In the data rows, the value 128 means zero.
Here is a table of points, one per row:
[127 113 148 120 119 146 132 100 119 170  34 105 104 139 194 201 127 170 157 120 140 145 122 153 131 132 114  99 123 130 100 123 140 142 113 103 121 188 139 107  87 129 128 144 117 151 121 134]
[126 178 109 122 123 116 146 134 118 130 150 150 168 102 115 118 132 113  95 127  95 123 123 141  88 110 136 171 138 113 145  69 105 110 127 152 130 186 125 119 129 102 160 175 153 134 155 155]
[148 171 137  81 151  82 132 162  94 136 149 103 104 111  60 127 110 122 152 141 127 124 133 182 125 160 127 140 136  72 131 173 158  69 128 142 120 124 133 140 157 112 126 174 146 142 116 159]
[103  77 145 114 130 159 147 131 135 131 125 174 114 127 122 141 143 168 117 130 132 150 159 109 151 148 125  92 142 164 156 147 116 116  84 132 126  77 132 150 195 146  93 142 134  98 107 159]
[130 127 138 141 159 150 111 138 106 115 106  83 135 105 118  89 145 161 129 148 137 173  99 118  99 122 105 152 125 153 133 139 126 129 162 137 139 168 164 183  68 155 172 109  95 109 150 110]
[145 155 122 153 124 105 125 126 129 119 145 145 157 122 107 100 127  95 118 149 144 159 107 100 105 115 120  93 148  95 119 122 137 123  93 128 117  99 153 108 129 156 142  94 167 149 155 140]
[ 88  93 117  72  98 136 172 129 147  96 112  92  95 158 150 143 134 134 132 126 128 147 160  71 115 145 133 122 117 167 134 183  88 144 127  88 135 151 144 107 188 129  79 199 168 154 119 115]
[111 145 123 130 112 129 104 106 150 110 128 113  93  92 115 142 126 120 126 127 135 123 141 174 125 152 136 100 120 104 112 154 148 157  93 124 132 142 123 141 118 140 114 111 163 113 120 134]
[152  69 125 142 105 161 116 143 107 122 115  73 119 130 104 162 139 129 132 115  98 110 136 123 103  74 126  99 170  56 169 151 128 113 127 129 143  91 118 121  94 123 112 113 118 115 126 111]
[142 149 181 164 100 120 129 101 126 148 101 116 173 175 136 109 108  91 141 144 150 108 124 153 188  90 133 139 145 141 108 120 140  56 108 113 155 162 163  95 142 157 130 152 104 145 143 108]
[103 122  99  88 106 122 126 114 113 132 139 116  57 141 148 158 119 152 151 117 111 123 104 126 140 118 197 115  93  64 105 127  81 134 144 149 135  89 120 103 131 120 111  93 136 149 102 145]
[145 115 129 138 150 139 130 111 144  97 122 102 144  96  94 156 162 169 129 147 114 156 125 103 174 139 113 145 145 160 155 123 141 124 141 136 100  90 139 139 111 150 151 107 101 145 159 103]
[153 113 133 140 119 150 117 137 143 136  29 138 144 143 128 147 112 113 126 123 158 134 113 123 130 126 164 113 115 174  93 112 132 143 146 131 148 124 145 120  70 115 140 145 128 130 126 107]
[136 105 177 136 157 155 132 128 127 114  85 168 106 164 140 124 152 156 134 142 140 133 142  96 149 150 116 172  94 128 154 117 107 130 139 132 137 125 140 123 116 104 121 182  90 135 124 122]
[112 136  89  89 152 136  95 139  96 153 149 100  99 121 100 106 120 121 148 110 160 123 148 109  82 128 200 111 122 183  94 133 176 108 103 163 121 104 133 152 144 113 128 130 163 122 125  95]
[149 119  89 125 139 140 124 128 136 136 105 106 168 139 163 114 119  90 148 143  95 149 137 141 151 102 120 106 112 139 177 117 108 125 160 119 125 120 126 129 144 126 135  92 109 124 172 119]
[118 166 169 131 136 114 139 153 143 144 125 145  95  81 131 122 132 130 113 153 124 151 145 128 107 147 135 111 123 137 171 121 128  82 151 123 114 156 134 149 141 133 121 113 124 152 123 136]
[ 93  94 132 112 112 145 144 134 138 158 112 118 130  79 141 148 105 163 191 144 103 124 116 122 147 133 123 122 125 113 122 129 116 147 106 130  91 140 136 149 154 140  81 119 119 119 121 156]
[111 117 126 128 164 169 149 112 138 121 154  61 142 129 121 133 119 150 170 137 109 130 123 150  92 124 117 114 122 127 140 117 118 121  85 139 111 104 135 130  93 125 139 157 105 122  97 143]
[126 153 140 110 101 108 108 133 163 123  87 160 169 161 146 121 102 122 129 130 126 107 121 102 161 118 115 167 159  89 119 110 169 156 154 140  68 117 138 142 135  79 166  93 104 140 172  89]
[132 126 132 130 115 131 107 142 125 125 184 147 152 116 119 100 120 131 102 152 136 116 133 149 114 105  99 119 123 135 131 137 121 152 149 132 154 133 136 124 114 128 146 147 142 109 107 108]
[121 115 123 129  98 121 136 143 149 132  97 122 125 176 114 131 169 158 151 114 124  91 100 112 112 107 159  88 111 140 142 136 134 140  97  97 133 125 132 108 117 139 122 139 132 100 140 139]
[135 112 173 112 127 112 141 137 127 106  93 131 175 168 152 120 143 143 113  96 139 133 112 126 145 126 111 111 114 133 154  77 127 105 152 124 123 161  80 116 129 147 118 115  88 121  98 150]
[129 140 105 177 120  70 154 125 149 126 129 148 111 168 136 136 121 134  98 127 161 158 149 100 173  99 115 144 135  91  96  96 126 136 122 153 141 111 121 122 192 151  76 127 117 112 119 140]
[ 98 158 126 116 172 115  92 147 132 145  87 161  98 105 143 153 116 117  95 130 118 133 120 136 114 130 138 115 130 163 127 100 180 146 115 133 110 111 168 121 121  86 113  99 119 117 116 107]
[113 153 132 138 145 120 152 127 108 121 142 111  86 130 184  88 135 122 106 131 126 135 122 154 171 115 125  97 114  96 120 152 145 129 163 101 142 113 139 112 138 126 121 135 144 146 167 102]
[136 114 151 131  63 102 136 121 167 138 162 135 147 127 162 130 115 121  98 123 126  64 119 101 106 128 127 123 107 140 101  95 106 172 129 108 118 136 117 117 161 138 153 176 132  69 138 108]
[120 140 127 117 144 103 128 114 124 131  96 119 129 190  93  94  87 131 109 112 157 116 140 131 142 158 121 152 159 120 113 114 133 163 115 192 108 130 152 115 149 131 151 105  81 124 132  86]
[120 111 145 139 150 146 162 129 148 108  96 161 144 122 128 157 146 134 125 125 127 102 148 173  84 133 111 130 111 176 118 104 147 124 135 129 145 123 129  90 141 140 115 135 133 115 129 146]
[112 144 163 150 110 146 157 123 128 106 161 133 174 108 118 143 113 113 164 119 134 146 168  97  98 139  98 105 132 148 161 156 110 121 133 143 112 127 123 144  81 126 115  66  89 120 166 126]
[132 140 141 113 131  73  70 153 158 111 101 141 182 100 139 124  91 143 137 127 111 135 119 120 157 124 150 140 162 149 118 124 167 153 111 119  87 116 134 163 108  95 155 104 149 142 132  92]
[121  94 127 135 146 146 149 141 131 149 176 140 157 168 133 134 112 148 105 141 152 129 122 155 120 148 142 148 146 156 153 115 106 160 120 100 131 131 148 127  96 128 123 124 159 138 128 156]
[122 103  61 124 132 133 136 124 170  88 125 120 116 133 111 125 116 122 119 130 106  84 115  85 116 178 122 108  95 131  97 141 117 111 106 129 140 137  98 105 134 142 126 151 144 119 129 160]
[131 126 102 128  90 127 154 119 119 115 141 172 166 124  92 158 150 125 149 102 114 109  93 129 145 112  87 145 125 131 110 169 149 157 107  84 133 156  90 111 128 117  97 110 132 116 106 147]
[154 154  98  90 140 114 113 121  97  98 186 116 129 110 126 106 132 117 154 175 132 123 112 173 117 123 166  89 109  80  79  89 125 127 145 135 109 105 128 155 162  97 135 114 110 108 118 138]
[150 103 171 168 142 142 121 118 129 141 122 114 101  91 167 117 160 136 149  96 123 109 108 132 169 152 115 105 109 119 124  98 142 157 145 113 151 150 124  86 145 147 103 140 114 145 121 131]
[137 121 111  86 109 128 126 112 106 145 144  77  85 161 150 133 168 146 126  90 168  85 125 137 128 103 103 174 102 173  78 117  89 128 133 173 144 154 117 114 123 140 155 107 152 135 109 180]
[ 77 121 125 149 131 100 139 135 130 125 120 110  74 135 166 144 124 149 167 107 107 112 109 131 189 128 141 142 128 119  92 102  94 150 161 103 131 153 131 133 142  98 120 126 140 117  87 155]
[133 138 116 179  97 108 153 115 134 128 160 172 143  71 106 116 128 147 105 150 148 137 109 181 148 129 107 157 140 135 113 117 143 107 106 107 134 121 100 106 108 122 150 114 139 122 140 131]
[134 141 141 133 121 103 144 128 110 157 113 112 207 157 141 163 146  95  70 114 151 106 124 115 179 100  91 132 133 116 143 138 134 131 128 110  92 130 127 124 116 154 146 143 149  95 116 111]
[142 215 126 128 134 107 142 114 137 117 153 147 152 160 124  99  89 100 143 126 105 131 137 145 111 125 110 142 147 117 146 151 105 146 122 160 117 158 144 140 128 132 140  87 154 142 142 122]
[148  94  81 150 169 122  93 141 111 120 128 149 131 127 136 160 170 123 131 111 137 104 114 122 133 171 107 127  87 129 153 120 135 163  88 156 161 141 113 158 130 105 101 114 124 158 107 132]
[127 153  87 117 109  91 140 107 140 127 155 114 100 120 116 137 143 161 123 118  98 110 152 127 165 157 127 146 106 120 103 110  98 149 149  96 120 121 158 127 148 104 111 162 131 153  86 137]
[132 149 171  84 123 192 121 133 150 137  79  95 123 122 141 114 146 121 190 154 125 121 135 100 122 150 193 138 160 126 121 148 162 149 128 165 107 106 119 121 122 109 134 122 100 102 130 109]
[123 123 136 100 140 126 150 122 114 119 115 162 133 142 127 150 145 154 130 131 138 119 148 114 109 133 135 141 113 134 140 128 173 183 150 124 115 136  96  98  70 145 116 126 163 124 118 129]
[150 130 174  84 132 127  83 138 114 109 169 153 159 109 151 135 128 106 158 130 138 116 124 119 109 122 100 114 113 115 155 170 115  88 145 111 179  96 112 130 161 134 107  95 108 142 152 122]
[144 143  80 124 135 115 142 142  92 135 147 156 116 135 105 112 100 103  74 164 136 135 157 150  98 173 117 122 140  94 126 135 137  98  85 106 160  89 118 135 128 139 159  38 137 109 135 123]
[127 108 158 124  98 117 122 154 107 114 141 148 143 111 130 157 132 129 102 141 101 126 167 157 127 116 118 100 106 130 131 121 154 114 151 138 143 165 114 109 122 161 175 120 114 135 117 127]
[117 151 136 102 147 147  81 145 130 149  93 124 125 105 137 119 113 114 105 128 149 124 126  96  91 112 166 126 142 160  85  63 132 162  94 137 134 124 135  99  96 124 155 145 121 121 145 112]
[153 115 116 105 162 128 156 105  57 155 103  99  73  96 107 132 146 135 154 111 109  68 123 135 124  71 141 128  99 130 112 150 114 162 168  91 162 135 118 161 109 132 134 143 140 148  92 170]
[143 111 133 102 152 158  84 131 128 165  58 127 144 126 124  85 108 117 128 130 150 159 114 121 150 152 167 138 172 123 142  91 147 126 142 156  96  88 117 124 130  83 146 155 103 170  94 149]
[123 108 157 147 148  98 132 125 110 117 201 129 108 140  90 121 103  87 116 130  93 190 113 121 153  91 144 127 130 125 172 140  78 127 102 138 105 168 115 134 113 128 115 136 122 113 146  83]
[115 143 158 104 135 199  83 136 193 116 121 107 120 126 121 133 119 148  95 112 147 120 117 153  82 113 179 115 140 135 136 117 166 125 157 151 152 149 155 145 142 115 106 132 119 123 159 127]
Along one direction, these points spread out more than along any other. Where along it does each point below lie, from 0 to 99? 50 is the average, and the first point above lies past it. One standard deviation of the points above along it is 16.
[111 122  89 129  57 128 120 114 137 132 113 139 119 123 158 110 150 161 120 137 130 150 152  93 126 140  93 147 125 170 163 149  78 148 108 152 132 106 106 131 125 128  97 178 128 102  99 120] 64
[131 105 126 174 163 113 107 134 122 149 157 122 158 118  57  89 121 102 126 120 150 148 147 125  90 125 126 143 147  67 123 147 136 112 147 147 164 102 119 109 143  96 158 128 120 141 133 139] 30
[143 149 101 170 141 138 102 130 114 134 158 142 105 128 149 114 148 102 126 140 117 129 157 149 115 107  97 124 152 120 121 136 125  51 139 162 160 131 125 120 109 141 131 134 130 134 132  95] 37
[101  97  95 157  91 139 162 114  30 155 152  68 102 141 151 154  82 113  91 160  88 143  91 154 129 122 145 189 140  96  70 177 123  78 148 147 159  91 157 203 137 116 116  93 125 151 125 156] 53
[148 164 121 123 144  67 136 140 161 122  95 123 151 160 129 147 149 121 134  95 110 111 130 115 145 118 110 134 137 132  93 113  91 183  93 110 138 124 108 161 151 152 118 135 148 152 132 138] 56
[149 134 140 154 146 112 127 126 137 119 150 129 176 114 135 119 148 100 104 147 118 146 155 148 124 113 139 108 115  98  91 136 130  91 148  99  90 153 104 124  87 143 116 118 133 118 159 139] 34
[124 145 101 152  87 193 123 156 104 120 158 136 117 146  94 122 127 108 150 141 137 186 136 121 147 138 124  83 123 122 159 126 155 111 159  92 126  96  99 124 128 165 104 154 120 143 161 117] 44
[142 113 122 133 175 122 122 142 200 144 140 159 113 174 135 133 120 149 120  98 146 119  97  95  97 163 141 117 131 164 119 165 128 125 117 111 106  99 117 120 162 136 160 132 156 126 142 144] 53
[ 90  97  88 134 111 131 113  98  99  89 143 157  81 106 133 179 128 108 168 115 117  88 138 145 150 164  96 132 143 160 137 143 119 153 116  78  91 169 110 135 176 165 115 122 132 120 118 134] 70
[112  76 164 132 111 133 144 102 155 154 146 134 113 133 105 154 161 108 134 115 144 154 105  97 131 146 147 135 107 107 158 109 119 124 134 152 139  90 106 147 150 129 120 139 177 154 121 143] 61
[151 176 138 187 147 133 151 131 113 113 173 146  72 108 116 105 101 122 109 118 116 165 128 147 123 143 125 155 139  89 128 150 149 117 141 143 126 128 151 127 158 111 141 118 126 103 110 130] 36
[126 114 134 116 114 149 122 129 142 128 146 135 180 115 140  87 125 104 106 129 137 164 127 129 105 111  63 138 131 175 204 141 104  79 151 143 123 147 145 141  44 154 135 128  76 106 141  92] 24
[154 143 121 137 139 141 145 111 141 125 147 137 117  88 126  47 125 148 129 111 128 110 132 107 104  99 155 170 138 147 152 148 119  90 101  87 136 156 149 129 129  94 151 172 132 142 122 108] 46
